Each row has a name. After each piece below comes the name of the row it's from, unless a question asks for something else. Each question is about the rows just above it.

Columns, left to right: L H P X
[141 123  76 161] = q651
[106  76  81  77] = q319
[140 150 157 141] = q396
Which value is in both q319 and q651? -> [76]
The one value in q396 and q651: -> [141]

Columns, left to right: F S D Z
[ 83 181 120 119] -> q276
[123 150 117 145] -> q987
[129 124 129 104] -> q758
[117 150 123 119] -> q225
The value that q758 holds more than once: -> [129]
Which column holds this, read top down? [117 129 123] -> D
find: [117 150 123] -> q225

Columns, left to right: N V W G T
[117 136 154 124 112] -> q471
[117 132 154 138  85] -> q617
[116 146 146 144  85] -> q38
[128 117 154 112 124] -> q294
Where do [154 124 112] appear? -> q471
Shift each entry of [112] by -1 times 1: -> [111]
find: [116 146 146 144  85] -> q38
Which value appears more than once in q38? -> [146]
Shift each entry of [146] by +1 times 1: -> [147]
find: [154 138] -> q617

Columns, left to right: B A K R Y E M
[ 74  93 108  88 112 124 152]  q40
[101 172 130 181 106  85  82]  q751
[167  74 128 131 114 174 105]  q261
[173 174  91 165 172 115  90]  q599
[ 92  94  87 179 114 135 152]  q637
[173 174  91 165 172  80 107]  q381
[ 92  91 171 140 102 162 143]  q176
[148 112 164 104 119 111 114]  q864
[142 117 117 122 133 133 155]  q16
[143  75 125  89 183 156 154]  q692
[111 182 163 120  87 108 111]  q87
[173 174  91 165] with +1 step of 1 on every entry: -> [174 175  92 166]
Which column holds [117 125] top down? -> K
Which row holds [ 74  93 108  88 112 124 152]? -> q40
Shift each entry of [102 162] by -1 times 1: -> [101 161]
Shift each entry of [183] by +1 times 1: -> [184]
Move every entry of [173] by +1 step of 1. -> [174]

Columns, left to right: U C J Q
[134 119 134 101] : q113
[128 138 133 120] : q144
[ 91 136 138 115] : q444
[124  83 137 114] : q805
[153  91  91  91] : q25
Repeated in q25: -> [91]
The value that q113 holds more than once: -> [134]
find: [124  83 137 114] -> q805
find: [134 119 134 101] -> q113
Which value is in both q25 and q444? -> [91]

Columns, left to right: Ket tibik gatib desom Kilib tegof kilab mif
[100 151 100 128 100 115 100 107] -> q375
[126 158 131 153 143  94 131 101] -> q904
[ 98 134 157 123 128  93 126 143] -> q841
[138 126 127 131  93 146 123 144] -> q668
[ 95 137 102  92 181  92 120  92] -> q572
[119 108 163 128 135 130 125 119] -> q974
Which column holds this, read top down? [143 128] -> Kilib
find: [157 123] -> q841
[135 130 125] with +1 step of 1 on every entry: -> [136 131 126]
[157 127 102 163] is in which column, read top down? -> gatib
Shared by q974 and q375: -> [128]
Which value appears more than once in q375? -> [100]
Which value appears more than once in q572? -> [92]

Columns, left to right: livak bapan kezu zofi dif Puz Zed Zuz Lidis
[130 123 155 155 138 125 130 110 133] = q168
[120 138 142 115 129 135 134 129 126] = q901
[149 148  86 116 154  78 106 112 124] = q387
[119 121 120 150 137 115 136 134 137] = q282
[121 147 105 124 109 115 103 140 138] = q19
[119 121 120 150 137 115 136 130 112] = q139
[126 127 130 160  89 125 126 126 126] = q187
[114 115 135 113 153 134 144 115 128] = q634
[ 92 122 106 136 114 122 158 116 124] = q54
The value that q187 holds more than once: -> [126]
The value that q634 holds more than once: -> [115]
Move every entry of [125 130] by -1 step of 1. -> [124 129]
The one value in q634 and q19: -> [115]
Which value is in both q901 and q187? -> [126]

Columns, left to right: bevu lepiv zode nas
[129 111 133 127] -> q359
[129  78 144 123] -> q558
[128 128 131 127] -> q743
find: [129  78 144] -> q558
Repeated in q743: -> [128]
Which value is in both q359 and q558? -> [129]

Columns, left to right: dod kad lave Nume zimug kabu ton fedud Kinu zipi
[173 170 123 125 123 123 128 132 134 130] -> q833
[180 152 143 110 143 125 135 138 140 133] -> q247
[137 140 111 155 131 119 125 125 108 139] -> q944
[158 180 128 115 123 123 128 144 146 141] -> q548
[173 169 135 109 132 125 129 137 147 131] -> q531
[174 164 138 109 139 124 131 140 144 136] -> q367
[166 170 133 110 141 123 128 139 144 138] -> q680
[182 154 142 111 135 127 136 134 140 127] -> q7
[172 153 143 107 146 125 133 138 143 134] -> q318
[147 180 131 107 127 125 124 143 153 139] -> q399
[164 161 139 106 145 125 130 139 145 137] -> q715
[163 173 133 109 137 124 128 139 146 137] -> q209
Move every entry of [147 180] by +1 step of 1. -> [148 181]
Which column holds this, read top down? [180 137 158 173 174 166 182 172 147] -> dod
Which value appears more than once in q833? -> [123]

Columns, left to right: zum Puge vuneb pizu
[138 145 120 130] = q411
[120 128 136 130] = q125
[145 145 146 145] = q49
Which column holds [145 128] top down? -> Puge
The row with [138 145] is -> q411
Shared by q411 and q49: -> [145]
The value that q49 holds more than once: -> [145]
Which column holds this, read top down? [120 136] -> vuneb
find: [120 130] -> q411

